0: [100 113 143 141 123 120 147 135 134 121 141 134 116 132 140 110  95 117 103 105 149 139 118 127 130 131 125 143 120 129 142 119 131 125 126 128 136 120 118 119 123 105 144 142 136 126 126 126 129 124 129 125 121 136 126 127 135 130 124 136 136 132 139 145 117 123 105 110  93 136 125 105 147 144 108 132 133 132 120 128 124 130  95 117 116 146 116 112 122 112  89 128 123 105 145 149 106 139 127 131 130 129 123 139 100 129 133 172 102 105 108 123 117 132 126 131 126 128 135 120 134 130 120 131 132 119 115 121]
1: [210 148 144  79  91 166 114 212 118  78  92 139 180 109 129 193 139 180 220 155 103  90 194 142 140  96  96 181 102 186 138  83 101 138 169 111 136 160 134 166 187 124 113 122 109 120 117 139 129 122 128 117 127 144 137 123 110 136 152 111 118 114 106 119 134 136 104 116 112 136 144  71 172 111  88 164 140 121 115 132 114 134 120 114 115 187  85  90  91 111  89 148 143  80 158 117 101 166 147 124 105 136 119 121 101 107  94 171 105 114 211 131 160  91 116 135 128 165 110 105 100 129 171 107 116 182 167 172]
2: [255 227 255  44 123 183 107 107 113  11  59 105 229  86  95 233 255 226 255 129 112  62 255 179 214  79 112 189 100 141 138  55  84 124 184 105 119 181 229 187 219 110 131 110  99 110  88 135 120 135 127 151 131 141 136 133 118 131 133 121  88 119 113 133 127 135 183 158 191 110 153  88 162  80  84 121 116 106 150 120  95 165 218 149 169 178  93  72 195 150 155  99 126 116 144 132 163 106 103 120 163 114 108 182 189 162 186 178  86  80 255 199 255  84 154 123 135  53 107  83  93 100 172 108  91 180 255 173]
3: [255 255 255  25 153 229  82   0 140   0  46  80 247  83  78 235 255 241 255  78 143  85 255 197 244  68 126 210  89  89 154  36  77 109 197 102 114 184 255 195 231  87 141 118  96 101  78 135 113 123 128 169 126 148 135 138 120 132 138 116  68 118 113 142 122 130 255 189 253  90 167 118 140  16 103  78  95  96 171 108  79 187 255 173 206 149 108  77 255 187 230  67 143 155 119  89 106  63  82 104 196 103  89 208 255 193 239 156  99  77 240 193 255 103 173 129 129  55 122  90 106  91 158 115  89 157 255 157]
4: [100 109  86 139 121 117 139 147 127 119 138 135 116 133 141 118  91 117 109 120 133 126 148 123 105 113 103 172 108 175 142  98 115 142 144 121 145 142 103 146 149 105 144 138 111 140 161 142 149 105 135  80 124 155 140 120 110 137 116 111 151 117 103 129 126 135  46 110 106 173 167  43 182  60  89 194 166 113  82 149 109  94 107  80  56 174 108 106  42 128 157 184 185  61 181  46 118 242 174 107  65 151 102  78 135  71  38 169 105 115 110 106  83 134 122 115 141 146 117 125 131 133 124 128 133 131  96 121]
5: [237 172 195  72 101 207  91 169 143  54  84 126 193 103 129 183 204 191 234 110 129 113 193 151 158  98 106 187  97 163 150  81 104 134 162 114 136 114 156 163 179  97 142 138 107 115 104 132 127 113 134 136 122 138 134 127 122 130 130 124 103 120 118 139 121 128 172 142 153 112 134 113 143 119 103 126 121 122 149 120 112 155 172 149 162 171 100  92 160 128 121 113 121 132 136 145 105 128 118 131 146 115 123 157 140 143 164 175  97  97 179 165 194 105 138 149 113  97 130 108 108 114 157 116 111 152 208 138]
6: [ 18  70  35 198 221   0 207   0  57 255 191  93  50 160  66  84 142  48  20 255  39  85  13  58   4 197 246   0 211   0  35 255 192  85  51 161  37  99 183  53  36 255   0  66 236 180 213  68  26 255  51 255 201   0  71 166 197 100 198 155  84 197 214   0 231 178 153 175 221  99  39 216  94 255 188   0  98 164 162 114 216 120  37 162 149   0 253 182 255 243 255  17   0 255   0 255 255   0  25 214 255  73 255 166   0 251 255   0 255 248 110 161 210 133  94 181 105 167 171  40 124 146 128 129 173  92  83 131]
7: [ 27 107 129 190 201   0 198   0  75 255 185 101  54 161  88  70 124  55  23 223  82 103  67 126 142 165 173  43 159  45 103 220 154 114  88 143  97  97 141  93  75 191  91  90 178 130 116 102  94 188 104 186 170  76 110 141 158 116 141 155 123 156 171  99 145 134 107 113  85 131 103 135 143 174 131  76 128 143 121 133 152 125  82 123 118  80 161 131 190 118  68  80  42 234  82 246 172   0  86 161 182 108 184 172  62 181 195  16 192 154  48 118 134 168 166  57 165  45 109 185 162 110  83 146 117  86 122  79]
8: [255 252 255  27 159 255  59  18 163   0  47  82 243  78  72 221 255 238 255  55 159 116 255 190 239  74 131 221  79  84 160  40  84 113 188 103 113 179 255 190 221  74 150 134  85 104  75 140 115 115 134 173 118 145 136 140 116 134 142 124  57 116 111 144 116 126 255 203 255  80 171 147 118   0 120  76  86  84 186 103  72 188 255 189 219 131 116  90 255 198 240  65 148 177  99  74 125  57  77 100 208  94  88 210 255 203 248 136 109  90 212 181 237 114 173 136 121   0 129 107 113  96 148 122  91 177 255 144]
9: [175 125 104  94  94 152 121 225 113  94 106 142 146 114 137 181 101 169 198 167 103  93 178 137 123 100  97 175 103 201 137  92 107 140 164 118 139 162 116 163 181 122 128 124  99 125 128 142 137 119 132  98 129 143 135 125 113 136 127 109 129 109  97 114 140 141  75 107  95 154 150  61 176  94  86 171 151 124  99 141 116 116 106  99  89 181  97  99  48 109  48 170 162  61 171  80 104 188 164 117  79 145 116  90 104  82  56 153 166 122 187 132 115  96 103 132 131 198 101 111 101 134 166 112 124 183 128 166]
10: [ 69 111 118 159 145  78 153  87 119 162 157 125  92 143 127  88 104  92  65 121 135 137 111 132 130 133 129 135 124 125 140 129 135 132 122 129 136 117 116 126  75 106 150 138 141 130 126 125 129 134 127 134 123 133 124 125 134 125 126 139 140 138 142 141 119 123  71 101  91 152 145  73 170 105  94 162 152 121  95 139 120 109  99 100  86 158 110 109 109 112  90 135 133  99 151 135  99 151 134 129 121 133 123 138 104 121 124 171  99 102  91 116  51 144 131 110 142 117 105 123 136 131 110 138 136 110 105 113]
11: [109 117 111 132 116 141 126 147 137 110 135 135 121 132 145 120  98 120 112  97 149 141 125 133 129 132 120 143 121 135 137 123 131 132 124 131 136 117 115 126 119 104 146 142 134 129 126 124 129 123 134 126 120 135 127 127 129 128 121 134 133 131 115 148 119 115 119 114  94 129 125 115 142 151 118 128 131 132 128 131 130 136 104 131 126 140 122 111 129 114  93 125 122 115 140 153 108 134 122 132 133 125 127 144 105 130 139 163 103 106 122 125 130 130 126 135 124 124 136 114 131 133 128 131 132 120 119 125]
12: [ 80 115 111 152 138  97 147 106 121 145 150 126  98 143 138  98  95 102  81 113 137 137 109 130 133 139 134 123 126 117 132 136 134 129 117 130 134 113 120 120 108 111 138 138 141 133 126 123 126 131 124 135 124 129 124 127 136 125 123 134 136 138 142 144 115 121  97 108  87 172 128  99 154 138 108 133 141 128 114 132 133 125  92 111 106 144 118 109 121 108  86 127 122 109 137 149 106 131 127 128 130 130 124  62 101 125 134 167 104 107 100 122 113 140 126 123 136 123 129 119 135 133 114 136 138 111 109 122]
13: [137 117  95 120 107 150 119 184 128 100 120 142 139 124 144 141  95 139 143 112 134 132 149 129 124 112 102 171 109 171 145  96 114 138 145 123 143 136  82 141 151  99 141 140 118 127 132 136 136 111 134 111 120 145 135 123 121 133 123 123 136 121 121 135 123 126  91 107  89 142 142  76 162 117  97 157 140 124 109 139 120 126 101 105 103 173 104 102  88 110  97 150 144  71 160 114  98 200 145 122 103 142 117 118 106 105  93 174  97 111 141 124 111 118 117 149 127 157 128 109 122 134 137 125 131 143 120 140]
14: [102 107  98 100 122 115 136 142 128 122 136 135 113 133 140 114  91 116 108 110 141 136 138 132 122 120 108 161 114 162 144 100 119 139 138 125 143 132 112 135 138  98 173 142 123 131 139 137 139 113 131 108 121 146 133 125 119 132 118 122 148 126 120 140 121 125  70 100  96 160 151  67 174 100  94 171 152 125  96 138 118 113 100 100  84 172 105 104  82 116 108 157 156  65 166 102  96 184 150 120  96 141 110 113 108 100  87 182  98 107 109 114  95 134 123 120 133 138 128 120 133 134 126 130 134 127 104 121]
15: [ 81 112 112 155 137  96 146 107 123 148 150 126 100 140 132  99  94  98  81 114 143 137 105 130 134 138 134 116 131 113 133 130 137 129 114  92 131 109 117 112 107 115 135 140 145 127 127 121 128 131 125 135 123 128  83 128 139 123 124 133 135 138 142 147 120 117 102 108  88 132  92 108 146 149 112 127 137 132 119 132 132 127  89 117 115 141 120 113 140 111  87 124 121 112 140 153 111 133 129 138 128 125 128 144  99 131 141 163 106 107 100 118 120 139 127 123 132 123 136 126 138 130 115 133 135 110 105 112]
16: [ 67 113 117 165 150  75 154  82 118 165 159 120  88 148 127  90 105  87  64 125 136 132  90 128 135 148 144 100 138  91 121 152 142 120 106 140 121 106 127 109  93 127 131 132 144 129 123 119 125 134 127 136 126 125 122 130 140 125 123 140 138 138 145 141 119 120 102 109  85 131 118 118 143 156 116 125 132 136 121 132 134 127  81 120 116 136 122 127 121 113  88 126 121 114 142 153 108 136 127 133 127 126 125 141  98 131 130 163 105 106  92 120 117 142 128 120 130 118 136 131 144 127 114 140 141 106 107 111]
17: [ 70 117 118 155 145  79 151  94 119 158 151 127  92 140 131  93 101  92  72 121 132 135 107 128 133 134 133 128 127 117 136 135 134 129 121 129 131 113 118 118 105 110 139 141 145 129 129 125 127 133 123 136 128 128 122 124 138 127 121 139 139 136 143 143 118 123  84 106  88 148 142  84 160 123  98 146 145 126 105 140 127 117  91 107  97 151 113 115 118 110  88 131 121 103 149 144 107 140 127 132 124 129 123 142 100 130 130 167 102 101  93 118 110 140 128 117 134 127 131 122 141 134 114 135 138 113 104 111]
18: [ 81 118 112 152 138  99 144 110 124 155 150 131  97 139 134  97  96 101  81 112 142 139  89 121 129 150 143  94 144  94 120 155 146 124 103 138 122 105 119 106  92 125 130 131 150 126 123 119 121 142 123 147 125 122 119 128 144 123 124 145 135 139 148 143 117 124 142 120 104 114 101 159 114 187 140  89 118 140 144 118 147 142  93 144 149  98 146 139 156 120  93 103  94 165 112 184 140  86 109 141 158 117 144 160 100 156 175 127 122 124  93 126 133 145 136 124 124 110 139 133 143 127 112 133 134 105 118 113]
19: [255 255 255  26 184 255   0   0 222   0  40  67 222  80  61 203 255 241 255   8 189 175 255 186 230  71 139 251  53  51 182  47  82 107 186 102 109 164 255 188 217  52 160 159  62 101  69 144 113  91 152 198 106 154 142 145 111 138 142 121  26 113 108 162  69 115 255 231 255  54 198 230  48   0 173  45  65  67 217  92  52 194 255 214 255  73 148 141 255 217 255  41 169 248  44  15 173  31  55  81 228  88  73 209 255 223 255  93 132 136 145 152 191 139 175 121 126   0 136 142 137  99 120 131  98 111 241 114]
20: [121 132 142 130 113 174 151 143 167 118 126 139 127 126 144 106 112 128 123  81 159 201  64 107 103 156 147  60 165  95 103 151 152 121  90 144 120 109 124 100  79 139 127 116 138 124 115 119 124 133 129 146 120 121 121 128 137 126 130 143 129 139 146 148 112 119 228 175 203  75  76 255  15 222 216  73  82 151 191 102 158 144 153 186 219  50 169 202 200 151 151  86  82 228  58 193 177  94  88 146 176 109 144 160 134 179 204 103 138 161 117 142 166 134 107 159 103  96 159 141 132 125 119 133 135  98 143 118]
21: [114 129 130 129 119 159 112 141 152 114 132 136 127 127 144 108 107 125 117  85 156 158  81 116 115 145 141  91 149 106 116 144 146 128 101 140 128 107 106 108  92 130 132 131 146 125 121 119 126 133 123 142 120 123 125 129 140 121 126 143 127 135 143 144 120 116 193 148 154  92  89 223  59 203 177  79  96 149 170 108 144 149 133 169 189  76 155 165 185 139 129  94  92 198  83 185 156  91  97 140 169 114 145 162 129 170 188 115 129 141 116 143 155 133 131 148 111 104 150 134 135 126 118 133 135 107 138 116]
22: [160 107  59  74  87 136 128 255 100 129 112 149 183 116 136 185  71 163 199 216  71  79 180 123 103  97  92 168 106 225 129 105  97 145 163 114 140 169  95 160 190 156 105 113  92 133 156 152 154 118 131  56 144 134 146 118 101 141 128  91 153 102  76  70 162 152  39 107 107 175 170  48 179  52  91 188 164 114  75 154 114  84 115  76  48 156 114 113   0 117 160 215 203  37 182   0 130 190 193  96  28 175 116  17 151  29   0  48 188 175 194 119   0  86  92 123 130 255  82 144 108 148 175 107 120 208  78 177]
23: [ 45 111 122 176 168  27 175  46  67 200 170 115  74 152 113  79 110  77  44 157 115 122  77 128 142 156 162  67 154  71 112 182 149 117  97 140 110 102 134  99  81 156 111 125 161 132 121 111 112 158 113 162 132 109 114 135 146 120 133 148 129 147 162 130 124 126 118 112  83 130 102 145 125 177 132  92 126 141 131 125 154 129  84 134 131  97 150 138 164 115  77  94  81 184 100 206 147  62 104 151 164 115 157 162  81 120 175  97 148 130  64 119 126 159 149  85 150  74 126 215 154 120  93 146 124  92 115  92]
24: [113 119 108 135 115 138 127 152 131 110 133 136 124 126 143 125  97 105 117 104 146 136 132 130 127 127 117 152 113 147 143 109 126 135 131 133 138 127 114 131 128 102 146 142 130 130 126 128 133 118 133 122 119 135 128 127 124 128 123 132 135 130 129 143 119 121 105 112  95 137 131 100 152 137 105 137 135 131 118 144 127 128 102 120 116 152 114 109 113 112  90 131 133  99 151 138 105 145 130 130 120 133 122 139 102 125 126 174 100 106 120 126 120 129 122 138 125 133 134 116 127 132 126 130 135 124 117 126]

[134 151 161 119 116 200  73 142 180 131 126 137 134 126 141 106 121 133 129  75 158 184  33  94  69 170 152   0 210  81  68 142 161 117  79 152 121 112  88  80  54 163 118  81 144 121 113 124 128 117 137 147 123 119 128 130 140 129 124 143 127 137 144 147 118 111 255 215 255  50  58 255   0 237 255 105  59 166 219  88 162 135 185 217 255  24 173 255 212 165 181  80  86 255  21 191 204 117  86 148 183 105 143 148 146 183 209 102 134 185 114 147 179 139 140 170  89  91 168 162 136 126 115 136 130 121 143 120] 20 21 18
[174 161 181 105 108 255  38 138 207 117 111 139 156 118 141 141 158 152 159  68 163 202  66 109  99 153 132  65 171 120 100 134 147 128  99 143 134 112  84 110  83 128 131 112 122 118 102 133 128  92 153 136  99 125 131 129 124 133 133 139 110 123 123 152 113 101 255 207 255  44  88 255   0 174 255 113  60 144 227  89 135 143 255 174 255  46 170 255 228 160 174  80 100 255  19 165 202 122  87 138 181 105 133 152 185 186 212 118 128 186 104 139 166 141 152 142 106  68 157 167 139 122 111 136 124  94 155 111] 20 21 18
[109 110  88 134 115 127 135 156 127 111 133 137 125 132 136 122  92 121 118 114 137 132 146 127 112 117 106 172 114 172 142  97 118 133 140 122 145 137 109 141 145 102 144 139 118 133 144 135 142 110 134 104 119 148 135 126 117 131 118 121 138 127 115 141 121 125  69 106  96 156 154  62 177  93  93 174 156 121  94 140 115 115 103  91  79 171 104 106  68 114 115 159 158  58 173  88  96 191 158 113  90 144 110 108 116  91  80 181 100 106 121 114  88 129 120 124 132 153 126  77 131 132 127 131 132 130 105 126] 14 13 4
[198 162 185  95 106 255  38 138 202 103 101 135 163 110 136 176 186 164 180  58 167 198 105 125 122 138 125 121 132 135 133 124 136 132 117 132 137  76 103 119 111 112 140 132 113 115 102 134 123  93 146 144 106 133 131 125 122 133 126 135 104 125 129 152 115 101 255 197 239  60 110 255   0 140 236  93  70 131 209  94 123 157 255 214 250  70 151 212 227 157 165  78 105 233  45 155 178 108  88 136 182 109 126 167 194 174 211 121 123 159 116 141 170 139 146 143 108  63 151 159 137 121 115 135 120 100 169 115] 20 21 5
[ 76 111 114 159 140  87 152 101 121 153 150 124  96 143 129  95  97  99  70 118 139 134  88 123 132 152 145  96 141  93 126 156 148 123 101 140 124 105 120  76  91 132 127 132 148 129 124 120 124 141 123 141 126 126 123 128 139 124 124 140 132 141 146 141 115 121 125 115  96 121 109 141 126 179 134  99 125 137 136 126 145 136  91 131 135 110 139 133 146 119  90 108  97 148 118 179 131 103 114 142 151 118 141 152  93 147 162 138 117 120  92 123 122 144 135 117 133 103 136 133 141 129 110 140 137 103 116 107] 18 16 15
[ 97 124 130 142 123 138 122 133 144 138 142 129 113 134 139 167  97 112  99  91 151 155  38  94  74 168 166   0 201  49  68 177 162 113  70 150 107 106 107  80  56 175 103  88 163 135 122 114 118 159 111 158 135 108 113 131 148 121 131 147 132 145 157 129 122 126 230 187 227  70  54 255   0 255 240  60  75 164 195 101 175 133 117 197 224  14 187 226 208 163 177  77  70 255  32 217 199  77  85 156 187 102 160 154 112 188 213  74 149 181 119 148 178 132 128 175  91 115 168 135 132 133 123 132 139  93 131 123] 20 21 18
[ 95 125 129 144 127 121 127 129 138 134 143 130 111 134 137  99 100 110  97  95 148 151  44  98  83 169 168  11 192  59  81 177 164 113  78 149 112 101 111  81  60 170 104  96 164 132 127 115 114 157 114 156 135 111 115 135 145 120 128 144 133 147 158 131 123 128 219 179 206  79  59 255  12 253 225  55  80 167 187 102 171 139 109 185 233  19 188 209 206 160 164  79  63 248  39 214 190  69  83 155 188 105 161 160 111 185 211  74 154 172 117 143 173 134 123 167  98 112 165 128 133 132 121 134 137  96 125 121] 20 21 18
[ 32  90  77 185 191   0 194  19  78 240 178 107  62 153  94  87 119  62  33 212  81 101  28  83  61 182 214   0 198   0  58 255 177  96  65 156  68  94 153  64  43 255  43  80 208 156 161  87  67 244  72 240 175  23  85 158 178 108 168 157 111 179 197  41 180 155 156 159 181 100  52 217  82 255 190   0 102 160 162 116 197 128  58 159 157   0 224 180 244 186 209  47   0 255  16 255 255   0  52 186 223  90 235 170  33 221 241   0 255 205  98 142 173 138 113 150 114 133 157  93 133 134 115 135 153  93  97 115] 6 7 23
[131 104  55 118  99 132 131 208 117 119 122 143 143 122 135 154  75 138 154 165 108 111 166 119  90 103  94 176 106 211 142  97 111 143 156 118 144 159  98 157 175 133 119 127  94 138 173 152 155 106 136  54 138 148 144 115 104 141 126  89 154 103  83  93 150 145  36 110 119 174 173  31 183  43  88 191 170 113  71 151 109  85 109  73  47 159 115 112   0 134 198 211 210  21 188   0 105 216 195  96  36 166 105  30 154  35   0  96 153 153 149 102  49 109 104 127 133 212 103 133 117 138 152 121 130 173  78 150] 22 4 9
[ 73 114 111 205 135  95 148 104 125 147 151 129  97 141 133 103  97 101  80 116 140 135 112 125 133 133 127 132 125 120 134 127 136 127 116 136 132 119 116 125 113 107 142 139 143 180 125 124 127 132 125 131 124 131 124 127 134 125 123 140 139 135 141 143 117 120  89 108  86 143 132  86 159 130 107 143 140 127 111 139 126 118  78 109  99 150 113 111 118 110  85 133 128 104 148 143 107 141 131 128 124 128 125 142 101 124 128 171 101 103 101 117 111 138 128 119 135 128 129 118 135 101 115 131 138 113 109 114] 17 12 15
[ 66 107 104 165 150  66 162  90 112 162 159 124  87 146 127  90 102  91  64 131 133 128   9  60  15 196 213   0 244   0  32 227 185  91  51 161  78 109 146  56  27 247  64  56 189 149 160  93  88 217  78 205 163  79 101 142 164 114 150 151 121 168 191  85 145 151 212 215 255  69  22 255   0 255 255  19  72 181 193  99 208 121  65 197 216   0 227 231 228 202 252  56  22 255   0 255 243  18  65 176 208  96 198 150  65 208 233   0 199 213 130 168 225 122  99 221  69 169 194 100 119 146 134 125 162  91 100 134] 6 20 21
[255 242 255  35 129 171 120  87 105   3  53  97 240  83  89 243 255 233 255 134 107  50 255 189 230  72 115 187 107 131 132  44  80 121 193 100 120 190 243 196 231 111 129 104 100 109  84 135 119 134 122 189 136 142 130 136 119 131 138 121  84 118 113 135 121 139 188 164 201 112 157  82 161  67  80 118 114 109 149 118  95 166 228 146 171 179  92  67 205 153 168  91 132 112 140 125  90 103 137 116 168 112  99 191 201 164 196 184  87  74 255 210 255  83 155 119 138  39 100  79  91  95 180 106  83 184 255 179] 2 3 8
[198 151 152  89  98 193  94 185 146  71 100 135 175 109 134 166 152 168 192 107 137 127 170 140 142 106 105 182  96 163 148  89 109 137 153 118 140 145 136 153 162 127 142 141 111 122 112 131 133 114 136 128 122 142 132 130 120 132 127 126 116 122 121 136 120 127 147 130 127 124 131 115 145 134 105 129 125 128 137 121 113 150 145 140 174 166 132  99 135 122 102 124 123 111 142 147 107 137 126 127 135 126 119 152 122 133 150 176 100 102 174 149 165 110 129 151 114 122 133 109 113 126 148 117 123 143 176 149] 5 1 24
[127 104  59 119  98 129 132 199 118 123 121 143 137 126 139 147  74 137 149 157 108 108 166 120  91 104  91 177 106 209  99  95 109 144 184 117 124 158  97 158 172 132 125 122  94 141 175 147 154  62 135  53 135 149 149 114 102 138 124  93 162 104  81  93 150 144  34 111 121 176 175  40 183  46  87 199 173 113  69 155 109  83 112  70  40 161 115 116   0  64 201 209 213  17 193   0 110 220 194  94  34 170 101  28 156  36   0  96 155 152 143 101  44 113 104 126 132 210 104 130 121 142 146  71 130 168  79 150] 22 4 9
[  5 114 135 184 182   6 182  26  88 224 173 110  62 154 108  75 117  64  34 173 109 116  79 121 147 151 158  69 148  69 111 185 152 118  94 141 110  97 131  98 121 156 115 125 159 128 121 112 113 156 113 157 130 109 116 134 148 122 133 148 132 145 157 128 199 126 105 106  78 132 112 128 136 162 128 100 133 137 124 133 145 126  84 126 116 105 142 126 159 109  70 103  82 178 108 199 140  64 105 148 155 117 155 161  80 157 170 100 139 131  53 118 131 166 162  68 158  54 116 173 160 115  83 149 119  84 120  84] 23 7 18
[134 115  94 117 105 148 123 186 129 101 122 139 142 123 142 141  93 137 109 120 130 125 157 128 122 114 105 171 106 178 152  95 117 142 146 120 143 142 112 141 156 104 142 137 111 130 135 135 140 110 137 103 126 146 135 123 118 133 123 116 134 117 116 135 127 151  81 109  95 150 145  70 173 107  94 168 149 123 104 137 120 122 105 104  92 175 102 103  69 111 106 159 155  65 171  97  92 183 154 118  97 141 116 106 109  96  80 176 102 106 167 119 106 116 115 139 132 161 128 114 119 136 139 125 132 146 113 139] 13 14 24
[ 86 112 105 146 128 104 141 121 129 139 146 128 121 137 136  84  98 105  89 117 103 133 130 127 122 125 118 157 114 151 144 109 121 136 130 124 140 127 112 134 133 101 142 143 129 135 144 132 135 117 133 110 119 149 132 121 122 132 120 127 143 127 125 145 117 123  66 105  96 160 154  61 177  91  87 173 156 125  92 143 116 109 102  94  81 170 107 103  83 115 109 148 153  68 164 102  92 181 149 119  99 140 113 118 115 101  93 185  95 103  97 112  98 139 128 112 141 125 124 123 137 130 119 134 132 115 102 116] 14 10 17
[ 99 123 120 142 123 128 126 131 141 128 140 132 114 136 139 102 101 116 100  71 153 147  81 133 116 151 146 132 153  96 114 158 149 120 104 136 126 108 111 102  87 133 125 128 151 128 122 121 121 140 125 149 126 120 117 132 142 121 127 145 133 143 152 137 117 120 176 142 139 103  86 212  80 207 167 112 105 145 162 115 156 146 111 163 172  77 155 155 177 132 115  95  87 192  86 194 151  84 102 146 166 112 147 161 108 165 187 111 135 139 106 132 150 138 127 143 120 108 150 133 136 128 118 134 134 103 127 113] 21 18 20
[120 139 149 130 117 176  92 141 163 124 134 138 151 131 139 107 115 125 119  80 155 170  50 102  89 161 151  30 186  84  87 154 154 118  85 145 120 110  99  90  64 152 119 100 148 129 116 120 121 133 125 146 120 118 126 129 137 123 125 141 130 137 149 144 116 121 249 190 229  63  66 255   0 234 251  78  75 160 202  96 163 140 155 203 232  34 179 230 209 156 170  85  77 248  39 198 189  97  89 149 186 105 149 156 136 181 206  99 142 175 118 145 176 133 131 168  95  99 166 148 133 130 119 132 130  94 146 132] 20 21 18
[211 147 129  70  86 129 132 255  85 102  84 146 194 103 118 215 110 191 245 237  55  53 200 144 138  88  91 168 106 217 124  97  99 144 171 112 136 178 120 174 202 160 104 104  93 116 114 143 139 134 125  93 141 132 143 128 105 136 130 104 128 109  95  94 148 153  66 108 103 160 157  58 180  88  85 181 157 117  92 146 112 110 104  98  80 180  99  94  29  96  84 182 163  71 163  67 101 181 169 116  65 156 123  67 100  66  30 116 144 151 244 151 149  70  98 105 144 239  68 123  85 136 196 100 109 226 140 193] 9 1 22
[ 74 116 114 158 139  84 151  98 124 154 152 125  92 142 129  94 102  96  73 116 140 137  94 122 136 146 139 107 136  98 129 147 144 128 110 135 129 108 123 110  96 119 134 134 147 128 126 121 127 132 125 135 122 124 123 130 137 127 123 139 135 136 147 141 119 119 107 109  90 133 118 120 138 159 116 119 132 139 122 126 140 131  88 124 120 137 124 116 130 114  88 120 113 126 133 161 115 122 123 137 137 129 132 149  93 133 144 160 108 113  94 119 120 142 131 122 133 115 135 133 135 128 109 134 137 104 109 110] 16 15 17
[ 94 118 114 142 126 123 133 131 134 129 139 131 110 138 135 107  99 113  96 101 145 139  99 130 129 144 133 115 134 115 127 144 137 126 111 136 129 111 114 116 105 117 137 138 143 126 121 125 122 130 124 138 123 125 121 131 135 128 126 142 135 137 142 143 117 119 134 116 105 121 108 147 121 175 132 102 118 136 141 118 140 140 100 138 145 122 136 125 149 121  93 113 107 145 116 176 124 107 117 137 148 121 133 152 104 144 161 143 120 121 105 126 134 137 134 136 123 113 138  90 132 125 118 132 135 107 118 115] 18 11 15
[197 153 156  90 102 205  89 172 157  72 104 134 169 109 139 155 158 170 193 103 146 134 164 141 141 111 110 177 103 158 148  94 113 135 151 117 139 137 131 147 153  97 146 142 117 120 108 132 131 110 137 133 123 138 138 127 120 130 128 124 113 122 118 141 121 124 166 134 141 115 124 129 130 138 118 122 114 123 148 121 120 154 155 146 163 156 104 104 154 126 109 115  92 126 134 152 108 126 120 127 143 126 126 156 129 147 158 166 102 107 166 147 166 116 131 154 115 109 140 117 117 126 144 125 122 136 175 141] 5 11 24
[ 72 114 117 161 146  79 150  90 117 161 153 122  91 141 129  91 105  91  68 122 133 142 104 129 138 141 135 120 131 107 129 142 136 125 112 105 132 109 125 115 103 116 141 139 147 130 125 122 125 139 120 138 126 123 122 128 142 124 130 144 132 138 148 165 117 120  86 105  86 142 132  94 160 135 105 141 144 130 111 134 131 121  89 110  99 147 114 111 119 114  86 132 122 111 141 148 107 132 123 132 130 127 126 143  97 127 134 164 104 108  94 116 116 142 129 120 138 128 132 119 139 127 115 135 138 108 101 114] 17 16 15
[255 203 255  60 139 255   2 156 223  61  74 113 206  94 108 161 255 201 243  40 171 196 191 150 169 105 119 204  82 128 166  97 109 128 157 118 129 136 181 156 166  83 152 160  87 105  85 137 118  82 155 168 101 138 140 137 117 134 135 130  66  98 113 156 114 106 255 207 255  54 153 255   9  20 210  77  74  98 214  94  84 174 255 208 255  84 140 181 255 179 202  68 129 243  43 102 179  88  76 112 205  99 108 185 255 198 240 117 124 154 124 148 181 138 167 129 115  34 146 154 140 106 116 136 113 103 202 112] 19 8 3
[101 125 123 136 123 130 126 128 138 126 138 133 115 133 140 102  99 115  34  93 152 148  75 113 112 154 145  74 155  88 111 163 148  87  98 142 123 100 111 101  83 141 122 121 156 126 120 116 121 143 124 149 127 118 128 129 143 124 127 144 133 142 152 140 115 118 181 146 146  94  79 217  70 216 176  69  98 147 164 113 119 143 115 162 181  69 160 167 183 140 123  87  82 204  79 196 157  79  91 150 172 109 148 166 109 171 188 101 138 146 108 136 152 137 131 143 120 106 149 126 132 132 118 135 135 102 126 115] 21 18 20
[141 143 158 120 113 203  76 148 177 114 119 138 140 120 146 112 128 137 134  73 161 177  73 112 102 151 140  74 165 110 109 140 144 124 104 139 133 110  96 101  86 132 131 117 134 125 112 127 125 118 138 140 114 123 123 131 136  98 129 139 123 136 140 146 118 110 252 182 217  66  79 255   0 203 232  84  76 148 199  99 151 148 182 194 228  52 163 212 185 152 159  84 112 230  50 182 174 101  90 142 180 111 139 162 152 177 203 113 132 160 117 143 170 136 137 161 104  93 157 148 133 125 117 129 128  98 146 116] 20 21 18
[146 114  78 103  97 144 125 211 118 101 110 143 151 123 140 160  88 152 171 156 107  99 169 125 183 106  98 178 104 199 139  93 105 142 155 116 140 155 107 156 172 122 129 129 103 134 145 173 146 113 135  86 132 143 139 121 109 135 120 105 143 110  95 175 136 139  58 105 100 163 155  55 176  81  89 181 158  67  90 143 112 108 104  90  73 207 100 106  36 111 129 180 176  48 150  55 103 221 172 112  67 155 111  68 119  67  46 146 124 131 168 116  82 107 105 135 132 203 109 120 108 140 153 116 127 171 105 149] 9 4 13
[128 110  77 123 105 135 130 189 126 111 121 141 138 127 141 142  88 139 143 132 121 117 158 125 109 107 100 173 107 192 143  90 115 145 150 119 143 149 108 152 162 113 137 132 108 135 150 144 147 108 133  86 132 148 141 121 113 138  66 109 144 116 100 124 133 130  56 119  95 161 159  54 179  77  90 181 157 115  89 145 112 106 103  86  68 174 103 104  41 115 131 181 174  45 180  58  94 205 168 110  67 126 107  75 119  75  42 157 114 121 141 114  78 116 110 131 133 178 116 115 119 138 139 102 131 153 102 144] 4 13 14
